(in the rows, 128 means zero)
These are runs of 6 systems, one row a step. Runs of the same system follow the same rule from any start.
trace 1, Y:
[[130 165 121 158 206 157 174 106 100 158  74 178 114 123 108 133 129 141
  123 123]
 [114 129 125 104 148  80  87 124 170  97 141  97 120  74 137 115  95 123
   73 114]
 [160 113 126 148 125 122 115 172 100 114 154 106 146 152 145 187 158 140
  150 171]
 [121 153 128 132 148 100 138 103  71 146  96 155 150 113  94  86 150 107
  152 123]
 [127 125 119 134 106 103 102 162 172 151 157 124 132 137 112 107  81 102
   94 114]
 [139 105 117 153  93 155 138 114 111 147 165 107 119 139 132 154 165 132
  150 101]
 [106 157 136  85 110 155 155  98 136 130 121 140 156 142 116  91 140 117
  144 128]
 [118 113 129 131 136 146 151 143 171 156 122 137  94 145 141 132 106 155
   91 139]
 [116 117 139 137 152 145 113  95 134 112 125 130 124 100 166 155 159 133
  131 120]
 [132 119 135  96 141 111 133 142 133  98 104 129 145 115 127 126 113 127
  149 178]]
trace 2, U, 10 rows:
[[111 138 162 110 156 159 146  92  90 127 103 176 107 148  84 117 139 136
  156 120]
 [134 151 140  96  84 135 158 169 174 127 152 117 130 145 161 114 101 120
  112 139]
 [121 101 118 156 177 134 134 126 135 155  88 150 134 121 139 162 143 143
  136 180]
 [152 122 172 136 110 119 123 171  95 111 163 147 107 134 123 143 109 109
  155 113]
 [150 142  68 163 141 124 131 146 133 133 100  97 138 138 153 124 115 129
  105 119]
 [117  87 142 143 133 111 104 100 119 135 137 130 107  73 117 130 135 108
  146  96]
 [136 147 105 109 118 159 103 110 128  91 145  89 148 154 110 132 132 127
  121 102]
 [102 129 124 107 118 116 163  83 118 144 108 123 121 107 125  90 152 144
  123 126]
 [101 126 162  98 120 150 104 122 167 119 155 150 134 156 126 137 126 128
  110 142]
 [144 139 132 109 146 133 182 142 119 137 119 132 125 139 112 142 132 157
  126 171]]
trace 3, X (10 x 20):
[[126  90 134 115 134 139 115 134 176 136 157 124 159 108 113 173 139 110
  152 184]
 [141 167 165 122 116 110 155 179 110 125 147 146 113 150 167 122 117 136
  103 134]
 [118 118 102 147 158 102 100 120 126 146  94 136 131 125  85 100  92 112
  121 122]
 [148 111 145 154 129 138 111 139 118 118 159 132 126 101 141 169 146 104
  165 110]
 [134 145 134 119 118  98 165 118  75 136 121 123 137 129 121 103 158 142
  134 148]
 [101  98 136 113 118 132 102  92 138 110 113 120 110 122 128 104 121 128
  131  98]
 [137 157 115 129 122 181 150 111 136 132 157 120 141 146 118 148 150 128
  130 111]
 [121 119 117 105 121 130 149 132 161 136 106 120 142 126 156 117 126 138
  121 170]
 [126 140 140 118 138 136  94 153 148 103 143 136 128 160 128 132  99 128
  106 128]
 [144 124 115 161 144 130 148 158 136 167 123 140 119 130 119 141 105 119
  123 137]]
trace 4, K:
[[126  64 130 173 119 171 149 124 160 172  79 176  75 101 153 123  80  96
  186  67]
 [117 145 136 113 111 157  50  95 100  93 147 138 206 171 104 118 167  72
  181 118]
 [ 83  97 187  58  63 125 160  83 138 132 149 131  78 121 111  76 124 154
  122 103]
 [109 130 153 125 112 154 116 142 150 113 134 146 161 179 229 156 178 149
  124 188]
 [117 145 136  82 153 102 184  87 148 149 154 111 151  51  97 141 167 141
  111 188]
 [170 103 132 141 143  61 118 202 106  95 133  93 110 103 173 160 112 149
  111 171]
 [161 143  61 161 195 147 168 117  95 154  95 102 125 138  72 155 137 163
  111 143]
 [158 106 125 177 180 130  95 152 132 107 112 145  80  83 117 157  65  99
  148  64]
 [140 144  83 148 101 180  89 111 109 120 153  98 143 192  74 123 123 106
  140  61]
 [ 75 130 164 131 104 144 106  83 141 149 136 177  85 132 144  82 120 115
  107  42]]
trace 5, G (10 x 20):
[[149 161 172  69 109 128 143 135 131  89 202 112 131  87  84 142 121 106
  147 115]
 [ 94 138 106 127  89 123 132  89 124 160 142 104 151 168 156  96 192 155
   88 140]
 [103 128 145 139 179 141  81 137 151 127  88 187 141 149 137 129  98 105
  133 145]
 [162 145 128  86 126 137 184 158 151  98 129 108 136 103 133 150 107 130
  150 162]
 [131 102 104 155 119  84 113 133  93 146 138  99 151 124 152 135 175 135
  124 159]
 [129 103 135 143 140 107 120 155 112 146  99 155  98 144  99 108  81 123
  127 123]
 [158 131 108 139 118 154 164 132 134 127 128 109 110 102 136 137 113 117
  151  78]
 [120 117 137 131 125 127  90  93 100 126 169 112 128 126  89 137 161 120
  129 101]
 [101 150 161 106 114 150 144 109 135 138 135 161 110 156 123  99 127 134
  110 104]
 [119 156 118 118 151 163 113 110 159 102 115 126 159 129 158 137 135 120
  123 123]]
trace 6, A, 10 rows:
[[126 107 131 152 107 164 107 129 116 124 125 139 103 175 151 126 126 128
  146  87]
 [127 120 127 150 163 145 171 118 112 165  97 155  94 125 107 134 125 144
  130 125]
 [126 144  97 123 106 166 175 118 166 145 115 111 132 134 165 117 131 141
  114 118]
 [104 129 114 136 154 106 108 114 122 119  80 132 140 130 172 112 143 145
  100 148]
 [129 140 126 108 168 109 139 128 157 116 133 119 153  81 126 148 129 123
  119 169]
 [142 146 127 113 120 105  91 149 128  79 160  96 155 122 148 132 129 112
  120 130]
 [126 104 156 128 145  91  84 126  96 108 161 125 116 111  91 150 127 127
  127 131]
 [140 137 146 130 112 145 124 137 134 141 187 135 115 135  90 143 111 104
  132  93]
 [122 126 125 144 104 138 122 112  96 145 126 134 110 156 106  97 127 121
  135  79]
 [109 116 122 140 118 142 167 108 135 192 115 155 111 130 113 106 131 131
  132 125]]
trace 7, G (10 x 20):
[[136 129 176  82  90 120 195 143 154 115 132 145  95  58 157 101  93 106
  159 110]
 [138 142  61 160 126 132  86 119 131 126 165  57 162 161 131 152 166 142
   82 120]
 [ 91 100 183 125 151 120 135 105 122 178 114 203 106 113  87 114 126 116
  142 151]
 [159 187 109 117  99 146 137 173 159  89 135 103 144 144 176 114  91 104
  116  90]
 [112  82 100 130 145 138 122  77 129 155 122 107 153 113  94 153 176 138
  147 171]
 [132 143 184 126 109 107 114 179 109 122 146 176 112 155 147 118 102 107
  127 126]
 [145 140  68 122 140 151 165 109 132 120  81  84 143 131 119 115 125 144
  132 129]
 [118  74 167 144 123 110  86 130 115 125 152 145 118 105 143 154 143 109
  159 129]
 [151 168 118 117 133 135 160 149 107 121 133 118 111 162  95 118 107 149
   98 121]
 [106 105 121 143 130 129 127  85 132 135 104 130 129  86 162 116 155 116
  140 105]]
trace 8, U:
[[143  76 117 110 134  32 162 138 128 130 127  70 124  22 138 142 135 154
  115 198]
 [103 113 144 161 149  99   4 124  77 118 168 147 151 193  79 142 152 115
  114 139]
 [152 200 106 129 142 119 193 127 104 158 139 122 100 108  63  89  97 121
   87  68]
 [ 92 131 116 110 128  96  82 105 199 133 134 125 197  68 156  99 129  74
  117 153]
 [123 117 126 110 135 185 133  93 110 143 122 150 156 161  33 138 139 110
  191 147]
 [129 190 146 111  70 145 191 149 132 145 146 148 151 150 186  88 143 109
  134 118]
 [112  90 121 142 163 165 129 131 183 142  61 167 124 135 168 143  93 130
  146 160]
 [167  88 162 136  96 148 163 175 108 125 167 124 101 129 136 181 133 130
  181 139]
 [148 142  98 174 147 117 112 152  92 102  89 115 124 158 198 130 134 145
  115 116]
 [127  69 131 152 130 107 112 123 122 130 125 116  64  88 116 128  96 131
  124  72]]
trace 9, A (10 x 20):
[[108 137 124 126  87 171 133 108 177 159 152 137 152 136 156 113 142  97
  137 106]
 [125 149 124 133 146  93 128 131  82 131  72 156 149 141 134  84 130 123
  136 146]
 [128  92 121  96 112 128 164 128 162 146 129 114 148  93 113 139 128 126
  156 182]
 [138 142 139 131 113 134 105 163 125  98 132 136 150 164 188 143 134 117
  138 143]
 [140  94 148 116 164 117 125 133  95 101 113 126 106 107  92 157 115 147
  155 146]
 [154 124 124 140 111 158 141 161 158 133 178 113 106 135 135 165 110 128
  122 102]
 [119 133 130 145 147 147 108  98  89 114 115 134  99 157 124 126 143 150
  115  83]
 [116 125 125 135 143 129 161 113 155 173 126 139  93  96 112 118 110 131
  101 108]
 [116 163  89 132 118 145 129 110 150 144 119 112 157 152 148  99 141 121
  101 116]
 [102 124 137 116 144  87 123  99 121 133 101 141 146  86 142  94 144 117
  124 148]]
trace 10, K (10 x 20):
[[167 134  90 143 154 152 143 147 161 125 160  90 150  94 122 191 131 114
  135 145]
 [139 131 102 160 151  78 103 121  80 117 130  98 107  90 112 115 128 131
   98  83]
 [135 147 126 148 148 155 108 158 133 128 129 146 100 191 105 133  84 135
   99 102]
 [125 143 106 151 118 174 147 111 161 158 122 142 131 119 141 114 115  93
  141  68]
 [102 142 142 124 104 101  71 120 130 127 147 140 165 137 128  87 129  82
  121 110]
 [108 133 152 101  77 128 169 134 130 163 143 148 127 158 123  86 128 129
  125 142]
 [115 127 138 120 123 118 148 134 138 135  95 153 153 121 181 113 141 121
  148 169]
 [133 105 130 100 135  96 141 130 122 131 128 118 155 100  92 136 133 124
  151 193]
 [155  89 135 133 134 106 152 147  81 113 106 114 100 111 129 145 125 151
  155 146]
 [137 115 110 135 179 158 114 114 107  99  96 120 119 136 108 166 129 148
  144 134]]
trace 11, Y (10 x 20):
[[147 136  80 176 164 108 123 129 128 153  98 122 143  83 124 118 107  91
  130 100]
 [122 102 128 111  77  94  75 130 118 101 160  89 143 139 115 103 125 116
  122 122]
 [148 142 143 144 106 160 155 150 102 155 155 155 129 175 103 140 140 113
  156 126]
 [111 148 107 123 121 149 160  88 149 161 114 129 119 115 110  94 120 120
  117  85]
 [109 118 135 102 104 154 122 128 175 121 157 108 120 152 149 141 130 153
   98 136]
 [125 123 140 128 158 155 166 111 119 130 116 145 122 120 154 159 162 152
  143 156]
 [108 135 131 115 165 102 120 122 142 116  85 145 141  99 148 110 114 126
  116 157]
 [138  90 132 152 149  93  90 164 128 119 124 126 118 119 141 150 109 123
  127 153]
 [147 125 133 147 134 109 107 134  78 110 123 132 142 113 122 128 132  97
  176 114]
 [144 139 119 122 109 119 123 150 116 127 128 124 134 148  89  93  91 100
  141 106]]
trace 12, X, 10 rows:
[[134 108 154 100 135  94 100 176 128  93 132 123 118 159 121 140  92 149
  109 180]
 [136 120 126 184 159 125 117 153 108 164 125 155  81 149 124 141 102 134
  102  89]
 [143 119 115 158 185 103 123 108  95 125 112 126 131  68 117 156 147 117
  146 132]
 [131 106 147 110 103  88 129 112  90 114 173  89 113  95 116 135 159 145
  125 123]
 [ 94 146 132 119 111 128 141  76 120 155 140 131 115 127 124  87 159 135
  100  93]
 [111 143 120  92 122 163 139  87 178 122 129 122 157  99 123 117 127 104
  137 111]
 [132 152 118 104  84 149 140 153 174 130 157 114 163 159 152 123 126 114
  123 154]
 [117 133 137 123 132 129 115 160 157 144 109 163 148 170 142 108  89 110
  120 160]
 [157 124 131 151 152 132 112 180 128 113 113 153 121 136 124 148  77 102
  153 125]
 [157 102 118 171 145  98 124 162  75 135 113 128 125 132 130 146 133 127
  156 145]]

Which system made each run below?
trace 13 (2 x 20):
[[118 141 115 169  79 139 115 134 135 165 139 146 171 160 200 104 162  86
  143 104]
 [ 91 164 164  77 123  88 135  97 126 148 131 161 163 112  82  67 132 104
  116 160]]
 | K
trace 14 (2 x 20):
[[101 130  85 136  66 137 119 127 195 163 141 102 118 167 163  78  95 131
   64  77]
 [ 79 140 111 159 186 114  92  61 102 160  81 170 167 118 122 101 175 114
  120 139]]
 | A
trace 15 (2 x 20):
[[144 144  81 143  55 163 225 113 121 193 136  94 174 148 176 115 205 130
  155 143]
 [ 90 129 173 112 201  37  80 115 104 107  82 172 141  60 132  99 119 115
  107 178]]
 | K
trace 16:
[[132  73  85 195 169 143  29 127 144 132 163  96 128 152 110 206 138 129
  111 121]
 [146 189 154 141 140 155 156 102  85 130 191 138  81 118  85 138 141 125
  108  29]]
 | K
trace 17:
[[115 160 119 153 155 104 109 129 116 162 116 162 151 137 108  99 121  99
  108 121]
 [144  98 144 134 125 121 123 141 130 119 132 140 133  80 120 138 110  88
  180 123]]
 | X
trace 18:
[[144 161 137 117 129 120  99 120  76  60 117 126 152 110 142 105 136  96
  164  88]
 [109  81 134  85 110 149 129  97 122 100 118  96 100 154 115 131 137 183
  126 144]]
 | G
trace 19, 2 rows:
[[120 110 157 172 119  85 124 144 100 188 146 170  84 115 114 104 110 105
  117  90]
 [144 182 126 116 120 167 139 153 119 105 101 153 166 186 136 101 110 101
  155 128]]
 | K
trace 20 (2 x 20):
[[ 78 108 164 126 119 116 134 117 166 210 138 196 114 136  92  89 102 102
  109 138]
 [161 190 129 141 145 143 125 156 133  88 126 150 155  92 159 126  99  65
  163  76]]
 | X
trace 21, 2 rows:
[[136 160 124 114 134 190 140 116 137 104 161 106  79 172 111 156 120 172
   82  69]
 [112 126 140  87 141  73 157 109 134 109 112 103 125  64 164 111 149 162
   94 168]]
 | U
trace 22 (2 x 20):
[[147 135 128 203 139 138 106 132  53 159 155 158 101 164  86 140 140 101
  149  51]
 [147 180  88 128 122 128 138 124 159  97 117  92 132  79 170  94  96  95
  113  48]]
 | U
trace 23 (2 x 20):
[[148 111 103 165 108 180 176 139 123 187 133 137 141 168 115 155 153 122
  171 148]
 [126 131 150 113 107 168 182 123 107 113  84 149 102 158 184 114 146 155
  157 124]]
 | A
trace 24, 2 rows:
[[108 118 127 113 162  51  97  90  78 109  90 115 176  76 133 105 176 131
  133 189]
 [108 123 146 116  96 137  84 128 124 150 167 154 114 198  45  96  94 112
  117  97]]
 | U
trace 25:
[[131  98 121 182 145 155 127 122 168 202 192 154 149  82 103 198 158  78
  160 141]
 [145 182 177  91 117  65 176 162  81  97 131 140 149  90 179  97 151 119
  133 162]]
 | X
trace 26, 2 rows:
[[132 154 136  82 141 101 116 162 145  68  81 127 142 131 145  94  73 128
  116 157]
 [123  68 109 156 106 108 137 135 136 198 149 121 126 132  95 137 130 133
  126 164]]
 | U
trace 27 (2 x 20):
[[136  97 134 152 142 131  83 148 107  99 130 119  69 156 129 148  98 153
  104  83]
 [130 142 135 129 164 153 178  88 115 139 128 131  78  82 106 144 138 148
  115  81]]
 | G
trace 28, 2 rows:
[[140 116  24 193 155 196  97 109 135 145 101  83 143 204 118 157 139 150
  112  98]
 [102 140 164 143 154 118 188  75 103 149 115 158  77  53 188 126 186 151
  117  93]]
 | A
trace 29:
[[147 150 148 194 185 129  96 147  68 150 152 177 102 152  90 160 131 111
  120  89]
 [119 146 133  67 103 122 170  85 134 111 113 115 115  79  95  68 104 117
  135  79]]
 | G
